In the data rows, 128 means zero.
Here is a table of points, one per row:
[072, 082, 070, 108, 125, 134, 130, 100, 154, 118, 150, 097, 190, 090, 099, 075, 174, 099, 082, 140, 141, 083, 098,
 151, 116, 116, 104, 176, 142, 104, 132, 061, 145, 199, 131, 141, 124, 197, 126, 105, 219, 162, 119, 157]
[106, 103, 140, 133, 177, 171, 143, 136, 135, 113, 069, 144, 163, 147, 097, 127, 082, 083, 205, 146, 126, 082, 152,
 038, 106, 080, 143, 120, 138, 125, 090, 154, 129, 120, 082, 141, 125, 152, 148, 119, 107, 132, 122, 118]
[180, 117, 188, 078, 120, 126, 105, 161, 107, 121, 113, 121, 144, 108, 083, 106, 109, 186, 160, 128, 113, 130, 172,
 164, 128, 143, 090, 175, 118, 184, 076, 127, 140, 119, 122, 134, 115, 108, 157, 085, 170, 107, 155, 161]
[090, 155, 071, 114, 111, 119, 147, 188, 149, 147, 178, 103, 089, 154, 108, 190, 144, 090, 123, 148, 140, 091, 177,
 152, 101, 123, 117, 121, 038, 139, 093, 170, 106, 104, 130, 111, 191, 149, 125, 123, 125, 130, 105, 179]
[185, 098, 173, 167, 129, 131, 096, 129, 100, 142, 176, 166, 122, 108, 157, 135, 119, 151, 118, 129, 191, 150, 130,
 145, 082, 120, 076, 112, 112, 087, 127, 125, 202, 103, 112, 147, 158, 131, 135, 128, 143, 188, 104, 117]
[165, 094, 103, 130, 181, 150, 161, 119, 121, 130, 170, 087, 058, 146, 087, 097, 121, 112, 164, 077, 093, 124, 095,
 144, 130, 168, 135, 106, 177, 142, 094, 111, 183, 181, 203, 100, 143, 157, 095, 103, 052, 167, 097, 133]
[124, 070, 160, 145, 143, 174, 092, 071, 158, 118, 166, 094, 152, 187, 176, 138, 126, 156, 170, 142, 119, 112, 156,
 176, 183, 160, 187, 136, 118, 111, 140, 124, 106, 120, 054, 129, 153, 142, 140, 101, 106, 083, 091, 144]
[079, 143, 096, 144, 085, 177, 132, 184, 112, 157, 067, 100, 118, 115, 155, 075, 111, 134, 128, 059, 085, 096, 137,
 153, 145, 141, 103, 152, 130, 157, 167, 141, 176, 069, 126, 144, 129, 124, 177, 158, 118, 132, 040, 122]
[089, 161, 143, 063, 190, 124, 095, 132, 129, 118, 144, 173, 149, 099, 154, 163, 170, 131, 156, 033, 107, 134, 090,
 106, 143, 180, 120, 077, 098, 106, 111, 143, 161, 121, 111, 113, 118, 155, 150, 131, 154, 094, 152, 119]
[159, 090, 122, 149, 149, 107, 134, 171, 158, 052, 173, 102, 179, 137, 080, 134, 167, 075, 127, 149, 129, 140, 062,
 118, 098, 163, 145, 153, 105, 133, 170, 130, 131, 104, 135, 110, 083, 049, 105, 161, 143, 100, 076, 150]
[062, 141, 073, 157, 194, 111, 108, 080, 128, 147, 105, 122, 154, 154, 084, 156, 144, 155, 070, 137, 166, 162, 160,
 122, 136, 128, 099, 121, 154, 137, 090, 110, 142, 095, 150, 144, 112, 070, 136, 109, 095, 136, 132, 133]
[117, 102, 192, 165, 179, 120, 172, 133, 188, 160, 121, 121, 107, 074, 141, 095, 183, 123, 113, 173, 107, 156, 113,
 149, 124, 101, 100, 129, 097, 104, 086, 126, 104, 103, 149, 167, 128, 156, 128, 134, 089, 121, 134, 087]
[129, 144, 133, 087, 177, 100, 119, 124, 136, 136, 108, 126, 097, 140, 172, 083, 115, 085, 098, 146, 125, 161, 129,
 154, 086, 157, 130, 062, 167, 181, 096, 127, 098, 182, 078, 155, 162, 077, 129, 153, 177, 122, 103, 140]
[099, 093, 116, 144, 104, 099, 083, 127, 144, 140, 093, 196, 077, 131, 118, 161, 052, 158, 132, 144, 055, 185, 098,
 125, 130, 118, 194, 130, 168, 130, 114, 120, 121, 093, 150, 125, 101, 165, 080, 090, 175, 153, 063, 182]
[097, 094, 123, 163, 133, 218, 124, 088, 053, 133, 155, 108, 087, 083, 101, 122, 079, 167, 098, 152, 123, 139, 125,
 096, 137, 120, 130, 113, 073, 154, 161, 149, 127, 144, 141, 140, 152, 093, 095, 157, 157, 072, 149, 144]
[134, 131, 143, 117, 081, 111, 102, 114, 127, 107, 069, 073, 155, 165, 131, 192, 168, 089, 146, 126, 088, 217, 121,
 116, 081, 082, 123, 128, 056, 149, 172, 106, 150, 184, 162, 171, 147, 127, 152, 109, 117, 140, 097, 086]
[128, 169, 165, 118, 169, 082, 176, 108, 100, 120, 157, 130, 116, 094, 112, 169, 117, 155, 109, 127, 162, 108, 164,
 116, 117, 154, 135, 119, 135, 166, 178, 112, 088, 144, 112, 138, 081, 187, 189, 117, 099, 131, 089, 139]
[073, 142, 155, 141, 095, 126, 176, 193, 126, 117, 166, 122, 141, 117, 127, 139, 063, 144, 165, 119, 146, 123, 073,
 125, 159, 110, 125, 079, 125, 138, 144, 035, 120, 122, 100, 131, 124, 105, 062, 096, 113, 151, 164, 112]
[131, 130, 153, 091, 168, 068, 063, 119, 152, 175, 110, 131, 107, 178, 105, 090, 137, 186, 107, 145, 131, 108, 103,
 113, 141, 061, 133, 121, 098, 120, 180, 125, 142, 144, 101, 076, 146, 117, 131, 158, 095, 155, 142, 141]
[085, 069, 175, 139, 080, 061, 173, 085, 112, 174, 107, 156, 192, 134, 132, 138, 074, 090, 139, 090, 098, 115, 145,
 137, 115, 180, 086, 133, 137, 114, 139, 159, 135, 131, 136, 100, 149, 150, 095, 178, 100, 104, 164, 129]
[125, 175, 139, 139, 132, 169, 045, 141, 121, 140, 108, 123, 141, 153, 103, 101, 120, 126, 120, 138, 160, 080, 142,
 113, 126, 206, 164, 153, 098, 111, 139, 118, 062, 125, 160, 155, 119, 155, 061, 140, 121, 217, 155, 109]
[184, 109, 123, 133, 119, 175, 184, 123, 114, 104, 065, 169, 152, 115, 101, 141, 151, 121, 071, 111, 136, 159, 156,
 119, 202, 112, 197, 116, 094, 141, 105, 112, 132, 121, 081, 067, 155, 178, 104, 165, 129, 141, 115, 128]
[200, 158, 059, 067, 139, 127, 133, 096, 131, 169, 135, 132, 165, 094, 138, 103, 095, 145, 155, 107, 141, 137, 151,
 144, 104, 086, 122, 110, 128, 092, 135, 134, 093, 093, 147, 145, 122, 124, 092, 128, 134, 085, 101, 093]
[095, 163, 129, 138, 158, 127, 176, 100, 129, 121, 156, 140, 119, 150, 157, 109, 133, 138, 180, 126, 134, 139, 155,
 140, 158, 105, 117, 169, 100, 169, 138, 195, 121, 132, 132, 090, 082, 129, 111, 111, 187, 168, 153, 077]
[123, 097, 141, 129, 117, 121, 139, 174, 129, 068, 064, 170, 109, 107, 144, 105, 168, 163, 094, 115, 145, 116, 163,
 107, 102, 162, 118, 124, 161, 111, 171, 146, 082, 159, 144, 112, 170, 083, 100, 048, 109, 097, 103, 107]
[176, 093, 079, 127, 056, 105, 094, 113, 155, 176, 155, 143, 093, 100, 133, 108, 168, 110, 169, 124, 137, 166, 157,
 068, 156, 146, 065, 116, 129, 151, 124, 109, 100, 127, 096, 124, 109, 125, 137, 126, 112, 121, 133, 133]
[131, 160, 154, 110, 115, 163, 102, 179, 135, 088, 169, 129, 140, 114, 127, 139, 146, 134, 127, 154, 069, 171, 218,
 163, 128, 099, 083, 093, 189, 082, 168, 144, 138, 153, 124, 132, 120, 118, 131, 177, 118, 154, 141, 160]
[156, 180, 126, 141, 101, 162, 155, 101, 156, 113, 132, 187, 125, 173, 101, 118, 090, 119, 095, 197, 080, 105, 091,
 146, 152, 154, 086, 103, 109, 090, 128, 096, 126, 150, 139, 111, 100, 112, 195, 100, 119, 117, 138, 086]
[144, 195, 164, 128, 080, 157, 079, 120, 124, 066, 114, 089, 104, 125, 161, 124, 122, 085, 080, 120, 161, 149, 077,
 122, 122, 104, 079, 162, 152, 145, 110, 162, 139, 126, 110, 118, 115, 177, 077, 113, 087, 082, 120, 164]
[129, 118, 141, 101, 122, 125, 133, 108, 037, 169, 146, 120, 154, 109, 199, 116, 180, 076, 097, 196, 082, 080, 115,
 102, 112, 120, 182, 100, 121, 150, 125, 103, 157, 095, 163, 121, 080, 084, 114, 103, 100, 140, 156, 155]
[116, 123, 172, 166, 093, 092, 064, 120, 164, 119, 155, 115, 072, 132, 112, 122, 118, 097, 103, 085, 158, 084, 172,
 123, 147, 091, 176, 111, 153, 112, 094, 098, 145, 117, 183, 116, 092, 115, 146, 150, 173, 078, 130, 079]
[135, 159, 166, 098, 143, 100, 183, 090, 084, 115, 126, 109, 085, 146, 127, 123, 120, 083, 128, 114, 142, 143, 120,
 103, 168, 107, 121, 189, 151, 079, 141, 117, 080, 100, 171, 139, 191, 096, 152, 145, 152, 156, 123, 167]
[143, 049, 111, 048, 142, 159, 128, 188, 124, 176, 113, 106, 108, 163, 120, 188, 121, 099, 105, 172, 197, 146, 096,
 156, 127, 125, 127, 136, 165, 127, 156, 141, 128, 113, 146, 125, 103, 141, 154, 142, 137, 105, 159, 083]
[175, 175, 127, 194, 119, 113, 159, 135, 110, 175, 092, 062, 125, 124, 070, 127, 157, 096, 092, 106, 123, 116, 104,
 166, 109, 143, 172, 113, 162, 111, 151, 171, 144, 111, 072, 138, 119, 134, 124, 059, 152, 116, 176, 139]
[067, 176, 143, 104, 041, 136, 169, 123, 134, 132, 169, 163, 130, 162, 097, 080, 171, 172, 159, 151, 180, 161, 126,
 134, 086, 134, 201, 130, 153, 119, 091, 128, 127, 126, 119, 134, 142, 131, 156, 151, 112, 115, 130, 113]
[157, 118, 039, 145, 144, 066, 122, 174, 110, 062, 159, 145, 140, 130, 165, 085, 095, 131, 103, 141, 101, 168, 161,
 115, 140, 127, 145, 178, 111, 128, 133, 136, 158, 100, 116, 165, 148, 164, 140, 121, 100, 094, 176, 100]
[138, 081, 083, 110, 094, 109, 171, 102, 132, 053, 092, 112, 113, 152, 170, 152, 139, 188, 147, 097, 157, 068, 107,
 129, 118, 105, 114, 079, 123, 119, 093, 154, 111, 120, 128, 157, 083, 113, 138, 163, 128, 174, 172, 134]
[138, 189, 089, 161, 145, 117, 116, 098, 148, 115, 051, 146, 134, 091, 157, 147, 114, 141, 210, 165, 155, 107, 117,
 173, 142, 148, 122, 119, 119, 126, 138, 112, 167, 143, 153, 114, 130, 114, 129, 176, 134, 124, 157, 155]
[122, 124, 117, 152, 117, 118, 064, 127, 110, 141, 166, 133, 186, 050, 144, 188, 122, 149, 164, 115, 112, 101, 078,
 122, 160, 117, 144, 162, 165, 138, 090, 166, 091, 161, 113, 096, 176, 095, 173, 132, 119, 158, 132, 091]
[163, 152, 123, 176, 154, 172, 173, 146, 183, 191, 153, 154, 127, 172, 175, 158, 135, 179, 111, 076, 102, 110, 113,
 071, 103, 126, 110, 193, 151, 140, 128, 122, 112, 164, 137, 146, 122, 120, 131, 158, 143, 100, 151, 153]
There is one direction along which these points spread out most. How many in every 100 of the points above lie lower along it than each point below? Answers are rounded to whole numbers. More than half of the points above lie lower than the first one.
[156, 180, 126, 141, 101, 162, 155, 101, 156, 113, 132, 187, 125, 173, 101, 118, 090, 119, 095, 197, 080, 105, 091,
 146, 152, 154, 086, 103, 109, 090, 128, 096, 126, 150, 139, 111, 100, 112, 195, 100, 119, 117, 138, 086] 55
[138, 081, 083, 110, 094, 109, 171, 102, 132, 053, 092, 112, 113, 152, 170, 152, 139, 188, 147, 097, 157, 068, 107,
 129, 118, 105, 114, 079, 123, 119, 093, 154, 111, 120, 128, 157, 083, 113, 138, 163, 128, 174, 172, 134] 18
[106, 103, 140, 133, 177, 171, 143, 136, 135, 113, 069, 144, 163, 147, 097, 127, 082, 083, 205, 146, 126, 082, 152,
 038, 106, 080, 143, 120, 138, 125, 090, 154, 129, 120, 082, 141, 125, 152, 148, 119, 107, 132, 122, 118] 5
[138, 189, 089, 161, 145, 117, 116, 098, 148, 115, 051, 146, 134, 091, 157, 147, 114, 141, 210, 165, 155, 107, 117,
 173, 142, 148, 122, 119, 119, 126, 138, 112, 167, 143, 153, 114, 130, 114, 129, 176, 134, 124, 157, 155] 10
[116, 123, 172, 166, 093, 092, 064, 120, 164, 119, 155, 115, 072, 132, 112, 122, 118, 097, 103, 085, 158, 084, 172,
 123, 147, 091, 176, 111, 153, 112, 094, 098, 145, 117, 183, 116, 092, 115, 146, 150, 173, 078, 130, 079] 57
[200, 158, 059, 067, 139, 127, 133, 096, 131, 169, 135, 132, 165, 094, 138, 103, 095, 145, 155, 107, 141, 137, 151,
 144, 104, 086, 122, 110, 128, 092, 135, 134, 093, 093, 147, 145, 122, 124, 092, 128, 134, 085, 101, 093] 25
[123, 097, 141, 129, 117, 121, 139, 174, 129, 068, 064, 170, 109, 107, 144, 105, 168, 163, 094, 115, 145, 116, 163,
 107, 102, 162, 118, 124, 161, 111, 171, 146, 082, 159, 144, 112, 170, 083, 100, 048, 109, 097, 103, 107] 70
[184, 109, 123, 133, 119, 175, 184, 123, 114, 104, 065, 169, 152, 115, 101, 141, 151, 121, 071, 111, 136, 159, 156,
 119, 202, 112, 197, 116, 094, 141, 105, 112, 132, 121, 081, 067, 155, 178, 104, 165, 129, 141, 115, 128] 38
[067, 176, 143, 104, 041, 136, 169, 123, 134, 132, 169, 163, 130, 162, 097, 080, 171, 172, 159, 151, 180, 161, 126,
 134, 086, 134, 201, 130, 153, 119, 091, 128, 127, 126, 119, 134, 142, 131, 156, 151, 112, 115, 130, 113] 33
[117, 102, 192, 165, 179, 120, 172, 133, 188, 160, 121, 121, 107, 074, 141, 095, 183, 123, 113, 173, 107, 156, 113,
 149, 124, 101, 100, 129, 097, 104, 086, 126, 104, 103, 149, 167, 128, 156, 128, 134, 089, 121, 134, 087] 75
[134, 131, 143, 117, 081, 111, 102, 114, 127, 107, 069, 073, 155, 165, 131, 192, 168, 089, 146, 126, 088, 217, 121,
 116, 081, 082, 123, 128, 056, 149, 172, 106, 150, 184, 162, 171, 147, 127, 152, 109, 117, 140, 097, 086] 95
[072, 082, 070, 108, 125, 134, 130, 100, 154, 118, 150, 097, 190, 090, 099, 075, 174, 099, 082, 140, 141, 083, 098,
 151, 116, 116, 104, 176, 142, 104, 132, 061, 145, 199, 131, 141, 124, 197, 126, 105, 219, 162, 119, 157] 93
[125, 175, 139, 139, 132, 169, 045, 141, 121, 140, 108, 123, 141, 153, 103, 101, 120, 126, 120, 138, 160, 080, 142,
 113, 126, 206, 164, 153, 098, 111, 139, 118, 062, 125, 160, 155, 119, 155, 061, 140, 121, 217, 155, 109] 48
[128, 169, 165, 118, 169, 082, 176, 108, 100, 120, 157, 130, 116, 094, 112, 169, 117, 155, 109, 127, 162, 108, 164,
 116, 117, 154, 135, 119, 135, 166, 178, 112, 088, 144, 112, 138, 081, 187, 189, 117, 099, 131, 089, 139] 40
[129, 118, 141, 101, 122, 125, 133, 108, 037, 169, 146, 120, 154, 109, 199, 116, 180, 076, 097, 196, 082, 080, 115,
 102, 112, 120, 182, 100, 121, 150, 125, 103, 157, 095, 163, 121, 080, 084, 114, 103, 100, 140, 156, 155] 88
